[224  73  99 138 123  88  60] yields 224, 60

[2550 9221 1177 1050 9934] yields 2550, 9934

[[12  6 18 78]
 [48 13 32  4]] yields 12, 4

[ 565  282 -998 -724] yields 565, -724

[[423 207 910 522]
 [735 546 206 718]] yields 423, 718

[[6054 4433 4915 4614]
 [5489 1315 5210 4287]
 [5102 3877 7343 8912]] yields 6054, 8912
---
[7798 1692 1440 9119 2126 6512 8058] yields 1692

[[141 491 383 378 778]
 [586 574 598 379 176]
 [727 278 360 860 491]] yields 278

[2538 3275 6496 9033] yields 3275

[2 1 8 7] yields 1

[3 8 1 0 7 8] yields 8

[-20 -23  34 -44  -5] yields -23

[[ 508 -238  136 -427 -403 -668 -491]
 [ 387 -257  139 -303  109 -430 -521]
 [-297 -193 -138 -156   57  -78 -325]] yields -193

[6 5 1 4 8 7] yields 5
---
.51 -.34 -.09 -.29 -> .51, -.29
.23 .35 .28 -.58 .11 -> .23, .11
.18 .53 -.38 .32 .11 -.02 .31 -> .18, .31
.30 -.54 -.11 -.06 -.31 .06 -> .30, .06
.06 .15 .45 .40 .55 .02 -> .06, .02
-.05 .32 .38 .50 .25 -> -.05, .25
---
array([[-0.11,  0.21,  0.04,  0.06, -0.07, -0.07, -0.11],
       [-0.01,  0.13, -0.03, -0.11,  0.05, -0.08, -0.12],
       [ 0.04,  0.08, -0.09, -0.19,  0.12, -0.02, -0.05]]) -> 0.13

array([  8.376,   3.561,  14.784,  -3.707, -11.965]) -> 8.376

array([ 0.09, -0.10,  0.16,  0.14,  0.13,  0.17]) -> 0.16

array([ 0.283,  1.800, -0.141, -0.614,  1.106, -1.709]) -> 1.106

array([ -58.60, -136.11,   94.32,  -20.52,   32.84,  165.23,  -51.02]) -> 94.32

array([  9.960,  16.523,  10.480, -11.964]) -> 10.480

array([[-105.881,  -57.461, -130.432,  -17.532],
       [  81.267,   18.972, -130.432,  164.105],
       [  34.480,  -57.461,  -92.147,   43.013]]) -> 81.267

array([[ 0.78, -0.01,  1.72,  0.35],
       [-1.38,  0.86,  1.39, -0.34]]) -> 1.39

array([ -3.16,   2.85,  17.21, -10.94,  -2.75,   0.87,  -4.07]) -> 2.85

array([  21.1,   16.8,  -11.5,  112.4, -161.3,  -58.9, -102.5]) -> 21.1
---
[[ -81   43  463 -223  -31  345 -113]
 [-225  232   -1  104  -59  255 -449]
 [ 179  279  168  -18  -12 -662 -510]
 [   0 -251   50  178   10   18  416]
 [-148 -180  368 -705   38  779  200]
 [-319  161 -301 -463  -66  588 -279]
 [-128 -330 -247  -64 -109 -119  331]] 179

[[ -19 -325 -351 -144  199 -110]
 [ 380  -82 -218   39  108   77]
 [-627  -15   -2 -204 -168 -150]
 [  76  -34  -48  -25 -270  -77]
 [-127 -120   55  -95 -241 -206]
 [-254 -404 -135 -216   14 -329]
 [ -35 -118 -266  -99 -343 -102]
 [-914   80    4 -237  558   63]
 [ 140   63  -85   15 -288   21]] -627

[[-654  -45 -173  173 -188 -781 -269  445  774 -589    0  180 -186  216]
 [ 300  895 -282   13 -188  315 -494 -633   49  -65    0 -712  302 -619]
 [ -24  -45 -171   -3 -151  -39 -134   78   49  -65    0   55  -36   51]
 [  96   92 -136   -3 -188  159 -192 -211  -24  -36  -26 -194   73 -113]
 [-642  -45 -171  156 -188 -775 -262  445  765 -570    0  181 -176  213]
 [ 234  501 -171   -3 -188  283 -216 -514   49  -65  -49 -526  224 -393]
 [  -1  -45 -104   -3 -170   35 -178  -13   15  -65    0  -13  -30   18]
 [ -24  -45 -143   -3 -136  -39 -145   78   49  -65    0   55  -36   51]
 [-562  -45 -171   93 -188 -692 -192  409  678 -442    0  181 -182  215]
 [ -24  -45 -171   -3 -140  -39 -138   78   49  -65    0   55  -36   51]] -24

[[5260 5826 6159 2661 5498 6037 8632 5510 4385 3923 5820 5398]
 [7012 6326 5297 3696 5293 3581 5647 4542 5622 5926 5667 6202]
 [6469 5381 5270 5564 4765 6034 8171 4181 5729 6560 4671 4800]
 [7112 5584 5735 6553 5013 6778 6685 4244 7010 2489 4869 4305]
 [5820 5015 4655 3342 3923 4316 8107 5128 4828 9504 4980 6791]
 [6074 4288 5737 3906 4406 4251 2137 4667 1382 6244 5732 5799]
 [4725 3861 4744 4191 5028 5362 5935 4971 5262 2045 5891 4905]] 6469

[[3432 3298 8207 2901 3419 2978 4736 6627 5001 2704 3595 6714]
 [6766 4761 3659 7321 5343 7632 4059 6500 8530 3340 2271 6985]
 [8786 7194 3299 2720 6569 6266 4600 6245 8388 8234 4727 2489]
 [2314 8502 4284 3837 8969 8756 7178 7615 5546 5030 7721 6516]
 [5418 7332 6630 4799 5648 4834 6248 8455 8378 5217 3176 5681]] 8786

[[ 43 142 177 116 158 154  89  61 181]
 [194 126  68  94 195  84 155 189 107]
 [ 72 212  94 129 142  92  74  75 165]
 [ 98 174  88  56 189 189 133 176 136]
 [ 31 184 151 180 163 138 100  73 143]
 [ 40 195 160  79 182 149 134  91 123]
 [208  75  54 114 113 116 132 176 118]
 [128 184  95  91 188  92 136 114 221]] 72

[[ 24 -20 -25  27  -9  -9 -24 -25  -5]
 [-24  -2 -49 -29 -19   7  10  -3 -22]
 [  6  11  28 -19 -22 -24  -6  10 -29]
 [ -3 -28  10  19 -27  -6 -21  -3 -44]
 [  8 -31   4 -30 -23   0  12 -43 -10]
 [ -9 -17 -15   7 -14 -38  -4 -21  34]] 6

[[ 18  20 -20   4 -35  22 -22  19 -12  12 -42 -48]
 [-39  18  20  10  18  39 -22   9  23 -43  32  13]
 [-40  19 -45 -23  22 -42  37  10  13 -32  10  35]
 [ 35 -36  26  25  32 -13 -38 -43   9 -14 -47  12]
 [-27 -29 -14  -4 -30 -28  11 -16   7  13  -6 -31]
 [-10 -33  31 -10 -14 -12 -21  -3  32  38 -18 -16]] -40
